50 stands for zero in the data rows.
Some points:
46 & 27 & 34 & 14 & 38 & 30 & 57 & 47 & 64 & 41 & 53 & 46 & 59 & 21 & 38 & 50 & 58 & 65 & 51 & 25 & 63 & 47 & 36 & 45 \\
24 & 43 & 53 & 54 & 69 & 80 & 16 & 75 & 43 & 81 & 39 & 50 & 54 & 51 & 38 & 41 & 28 & 27 & 51 & 45 & 33 & 48 & 47 & 62 \\
28 & 66 & 30 & 33 & 63 & 33 & 35 & 52 & 42 & 64 & 27 & 55 & 31 & 32 & 45 & 42 & 43 & 37 & 54 & 50 & 65 & 50 & 69 & 55 \\
61 & 36 & 30 & 51 & 51 & 14 & 76 & 41 & 65 & 49 & 54 & 46 & 51 & 16 & 49 & 37 & 30 & 32 & 56 & 47 & 52 & 29 & 40 & 41 \\
42 & 68 & 49 & 55 & 48 & 31 & 62 & 79 & 39 & 65 & 42 & 91 & 45 & 45 & 49 & 65 & 70 & 51 & 64 & 59 & 46 & 52 & 62 & 50 \\
46 & 63 & 85 & 66 & 47 & 59 & 53 & 66 & 32 & 57 & 07 & 33 & 43 & 20 & 50 & 70 & 39 & 54 & 38 & 50 & 44 & 44 & 39 & 59 \\
28 & 48 & 52 & 39 & 53 & 38 & 45 & 58 & 30 & 16 & 43 & 51 & 44 & 72 & 51 & 52 & 19 & 50 & 66 & 42 & 61 & 54 & 64 & 66 \\
30 & 50 & 49 & 55 & 56 & 60 & 34 & 22 & 54 & 48 & 25 & 49 & 50 & 54 & 60 & 36 & 37 & 28 & 36 & 17 & 52 & 46 & 41 & 44 \\
60 & 73 & 45 & 51 & 30 & 73 & 52 & 46 & 66 & 31 & 44 & 78 & 56 & 55 & 60 & 32 & 60 & 38 & 50 & 35 & 88 & 41 & 54 & 46 \\
60 & 28 & 49 & 05 & 70 & 49 & 49 & 67 & 54 & 43 & 34 & 38 & 58 & 77 & 76 & 53 & 53 & 40 & 50 & 72 & 66 & 56 & 41 & 52 \\
54 & 65 & 76 & 66 & 54 & 68 & 51 & 64 & 39 & 38 & 57 & 60 & 57 & 29 & 47 & 66 & 59 & 48 & 59 & 49 & 72 & 55 & 51 & 47 \\
25 & 29 & 53 & 56 & 68 & 25 & 44 & 51 & 79 & 48 & 61 & 44 & 56 & 65 & 43 & 37 & 39 & 32 & 37 & 59 & 31 & 57 & 61 & 46 \\
40 & 48 & 49 & 57 & 72 & 64 & 47 & 56 & 59 & 37 & 78 & 60 & 51 & 85 & 59 & 59 & 46 & 42 & 30 & 58 & 57 & 49 & 33 & 18 \\
39 & 68 & 49 & 53 & 70 & 72 & 26 & 60 & 32 & 73 & 60 & 42 & 54 & 36 & 56 & 58 & 38 & 35 & 43 & 50 & 55 & 39 & 50 & 37 \\
38 & 69 & 15 & 61 & 45 & 64 & 33 & 79 & 46 & 37 & 48 & 48 & 53 & 50 & 28 & 46 & 53 & 40 & 29 & 48 & 33 & 43 & 38 & 58 \\
45 & 42 & 39 & 51 & 51 & 52 & 38 & 47 & 51 & 44 & 43 & 56 & 43 & 50 & 43 & 47 & 59 & 36 & 50 & 87 & 43 & 52 & 60 & 48 \\
51 & 58 & 47 & 45 & 69 & 36 & 45 & 57 & 46 & 47 & 60 & 23 & 47 & 68 & 50 & 39 & 66 & 70 & 54 & 57 & 61 & 59 & 52 & 45 \\
67 & 37 & 68 & 68 & 43 & 82 & 57 & 27 & 44 & 70 & 42 & 28 & 59 & 61 & 32 & 67 & 66 & 78 & 39 & 49 & 41 & 37 & 54 & 47 \\
64 & 49 & 50 & 32 & 09 & 26 & 77 & 32 & 33 & 86 & 55 & 46 & 46 & 41 & 51 & 66 & 37 & 65 & 24 & 41 & 52 & 47 & 43 & 53 \\
51 & 48 & 47 & 70 & 49 & 29 & 47 & 64 & 40 & 39 & 40 & 42 & 67 & 48 & 47 & 42 & 45 & 55 & 23 & 65 & 24 & 28 & 69 & 66 \\
50 & 49 & 66 & 53 & 44 & 84 & 33 & 62 & 37 & 74 & 52 & 53 & 31 & 58 & 46 & 24 & 46 & 50 & 61 & 68 & 47 & 25 & 42 & 37 \\
31 & 65 & 36 & 79 & 49 & 39 & 43 & 29 & 43 & 68 & 27 & 56 & 45 & 40 & 53 & 53 & 14 & 61 & 51 & 48 & 60 & 67 & 45 & 55 \\
50 & 53 & 40 & 43 & 70 & 42 & 69 & 51 & 56 & 36 & 52 & 64 & 65 & 49 & 54 & 51 & 59 & 67 & 61 & 67 & 41 & 72 & 35 & 53 \\
70 & 28 & 59 & 53 & 35 & 74 & 65 & 43 & 23 & 54 & 48 & 64 & 52 & 37 & 64 & 51 & 71 & 49 & 53 & 38 & 27 & 50 & 75 & 32 \\
56 & 62 & 22 & 31 & 60 & 54 & 51 & 64 & 59 & 32 & 33 & 75 & 30 & 35 & 54 & 46 & 44 & 55 & 83 & 61 & 71 & 55 & 54 & 44 \\
52 & 68 & 73 & 53 & 42 & 75 & 67 & 70 & 57 & 72 & 60 & 62 & 36 & 78 & 38 & 75 & 28 & 41 & 22 & 54 & 36 & 53 & 74 & 57 \\
58 & 27 & 47 & 54 & 39 & 42 & 41 & 54 & 37 & 31 & 73 & 42 & 63 & 61 & 62 & 61 & 73 & 37 & 79 & 30 & 45 & 47 & 34 & 20 \\
43 & 32 & 50 & 63 & 67 & 57 & 41 & 55 & 44 & 50 & 40 & 45 & 45 & 37 & 55 & 66 & 59 & 46 & 40 & 41 & 65 & 46 & 40 & 35 \\
55 & 39 & 40 & 54 & 53 & 61 & 55 & 37 & 71 & 34 & 77 & 49 & 53 & 61 & 54 & 48 & 48 & 61 & 42 & 50 & 41 & 47 & 34 & 62 \\
30 & 73 & 47 & 44 & 56 & 42 & 52 & 69 & 52 & 53 & 40 & 32 & 14 & 76 & 52 & 58 & 19 & 49 & 66 & 59 & 36 & 30 & 61 & 56 \\
22 & 53 & 58 & 47 & 69 & 65 & 66 & 48 & 33 & 44 & 44 & 61 & 58 & 32 & 51 & 36 & 66 & 51 & 58 & 51 & 73 & 57 & 60 & 59 \\
60 & 47 & 23 & 56 & 69 & 59 & 58 & 71 & 61 & 63 & 54 & 27 & 38 & 45 & 53 & 29 & 59 & 43 & 46 & 43 & 51 & 65 & 54 & 37 \\
54 & 36 & 18 & 33 & 59 & 54 & 36 & 50 & 60 & 43 & 62 & 39 & 40 & 65 & 57 & 69 & 75 & 37 & 62 & 39 & 52 & 44 & 55 & 58 \\
73 & 43 & 54 & 54 & 35 & 68 & 48 & 45 & 50 & 61 & 80 & 28 & 64 & 50 & 48 & 49 & 67 & 81 & 41 & 46 & 45 & 67 & 37 & 35 \\
72 & 51 & 41 & 50 & 49 & 70 & 30 & 24 & 39 & 29 & 41 & 33 & 50 & 43 & 58 & 65 & 52 & 59 & 45 & 45 & 56 & 46 & 51 & 29 \\
92 & 72 & 68 & 46 & 54 & 32 & 61 & 29 & 60 & 55 & 29 & 64 & 56 & 55 & 39 & 36 & 46 & 43 & 80 & 46 & 53 & 51 & 77 & 53 \\
23 & 62 & 72 & 62 & 42 & 56 & 51 & 61 & 27 & 57 & 30 & 36 & 49 & 60 & 25 & 44 & 50 & 45 & 46 & 62 & 26 & 41 & 71 & 63 \\
48 & 20 & 43 & 48 & 54 & 34 & 52 & 26 & 76 & 33 & 97 & 36 & 45 & 37 & 52 & 43 & 44 & 50 & 33 & 52 & 18 & 41 & 39 & 63 \\
41 & 41 & 52 & 62 & 62 & 59 & 52 & 67 & 65 & 59 & 45 & 33 & 22 & 34 & 63 & 41 & 59 & 43 & 55 & 55 & 47 & 54 & 65 & 35 \\
44 & 41 & 58 & 45 & 45 & 39 & 40 & 59 & 81 & 38 & 58 & 62 & 67 & 51 & 60 & 55 & 60 & 58 & 48 & 78 & 43 & 51 & 25 & 39 \\
57 & 28 & 73 & 58 & 59 & 62 & 33 & 62 & 31 & 51 & 61 & 59 & 52 & 61 & 37 & 55 & 34 & 48 & 49 & 54 & 45 & 54 & 42 & 44 \\
42 & 46 & 60 & 66 & 35 & 40 & 54 & 54 & 52 & 57 & 71 & 46 & 54 & 38 & 32 & 52 & 31 & 58 & 51 & 58 & 88 & 30 & 45 & 63 \\
87 & 41 & 60 & 56 & 37 & 59 & 79 & 47 & 71 & 54 & 64 & 51 & 59 & 42 & 55 & 53 & 59 & 69 & 35 & 40 & 23 & 24 & 73 & 60 \\
62 & 44 & 45 & 37 & 73 & 57 & 48 & 37 & 35 & 52 & 55 & 51 & 62 & 67 & 41 & 59 & 51 & 49 & 52 & 48 & 50 & 38 & 37 & 07 \\
53 & 58 & 60 & 44 & 40 & 49 & 68 & 42 & 45 & 75 & 36 & 55 & 53 & 34 & 64 & 33 & 45 & 77 & 47 & 47 & 55 & 27 & 35 & 66 \\
34 & 59 & 77 & 35 & 40 & 32 & 53 & 32 & 65 & 49 & 36 & 62 & 44 & 36 & 42 & 25 & 56 & 55 & 48 & 41 & 46 & 35 & 35 & 57 \\
62 & 48 & 32 & 63 & 25 & 52 & 61 & 33 & 55 & 56 & 32 & 56 & 16 & 55 & 21 & 58 & 58 & 24 & 30 & 49 & 47 & 56 & 40 & 71 \\
45 & 49 & 51 & 51 & 57 & 27 & 33 & 40 & 60 & 40 & 55 & 21 & 67 & 72 & 76 & 44 & 47 & 38 & 57 & 70 & 43 & 50 & 53 & 52 \\
76 & 58 & 57 & 43 & 37 & 59 & 44 & 38 & 35 & 44 & 65 & 48 & 65 & 18 & 56 & 57 & 56 & 43 & 63 & 39 & 44 & 69 & 24 & 57 \\
29 & 52 & 35 & 29 & 35 & 49 & 57 & 48 & 46 & 44 & 66 & 41 & 70 & 58 & 45 & 43 & 57 & 42 & 45 & 65 & 58 & 63 & 54 & 32 \\
59 & 50 & 58 & 57 & 40 & 40 & 67 & 60 & 35 & 25 & 43 & 42 & 54 & 50 & 52 & 34 & 24 & 65 & 56 & 58 & 69 & 56 & 42 & 37 \\
These points spread out most along one direction. Take the direction at right angles to it along which they spread out most. Then take the direction at right angles to both along which they spread out most. Go by this last direction. For each point below, how far along it does it lie, from 0 to 99? 50 is the average, and the first point above lies past it. One standard deviation of the points above along it is 16.
68 & 49 & 54 & 78 & 48 & 50 & 67 & 41 & 27 & 65 & 45 & 68 & 53 & 27 & 77 & 47 & 60 & 25 & 50 & 47 & 73 & 53 & 55 & 63 \\ 64
46 & 40 & 28 & 39 & 55 & 34 & 44 & 50 & 58 & 51 & 59 & 50 & 51 & 74 & 46 & 59 & 54 & 53 & 63 & 45 & 46 & 60 & 64 & 48 \\ 51
43 & 33 & 48 & 35 & 23 & 33 & 55 & 26 & 33 & 42 & 56 & 67 & 47 & 42 & 67 & 46 & 42 & 60 & 47 & 40 & 43 & 45 & 33 & 61 \\ 68
61 & 76 & 72 & 34 & 49 & 34 & 54 & 52 & 51 & 65 & 70 & 62 & 16 & 46 & 43 & 53 & 63 & 39 & 49 & 40 & 19 & 63 & 49 & 65 \\ 52
62 & 58 & 47 & 52 & 48 & 30 & 56 & 40 & 58 & 31 & 42 & 68 & 43 & 36 & 34 & 52 & 67 & 49 & 60 & 42 & 80 & 65 & 59 & 79 \\ 85
81 & 77 & 62 & 74 & 35 & 63 & 64 & 80 & 56 & 78 & 40 & 54 & 50 & 70 & 44 & 57 & 65 & 63 & 27 & 34 & 19 & 41 & 62 & 76 \\ 28
29 & 60 & 44 & 51 & 49 & 65 & 65 & 45 & 65 & 51 & 59 & 40 & 63 & 70 & 54 & 78 & 50 & 53 & 90 & 53 & 46 & 57 & 50 & 74 \\ 49
73 & 44 & 55 & 28 & 54 & 46 & 35 & 30 & 68 & 29 & 55 & 59 & 63 & 48 & 67 & 67 & 65 & 76 & 49 & 58 & 63 & 81 & 66 & 43 \\ 59
53 & 35 & 55 & 51 & 46 & 44 & 60 & 28 & 69 & 46 & 45 & 48 & 44 & 58 & 45 & 48 & 49 & 55 & 39 & 51 & 43 & 48 & 39 & 42 \\ 51
34 & 61 & 43 & 49 & 40 & 65 & 45 & 53 & 58 & 37 & 57 & 40 & 48 & 36 & 40 & 45 & 30 & 44 & 48 & 52 & 47 & 73 & 55 & 29 \\ 49
56 & 42 & 48 & 56 & 29 & 22 & 21 & 47 & 49 & 52 & 56 & 55 & 64 & 49 & 71 & 51 & 50 & 69 & 51 & 43 & 91 & 67 & 48 & 55 \\ 69
14 & 67 & 48 & 50 & 83 & 49 & 37 & 64 & 41 & 53 & 29 & 59 & 64 & 79 & 31 & 28 & 53 & 45 & 67 & 37 & 38 & 55 & 60 & 61 \\ 49
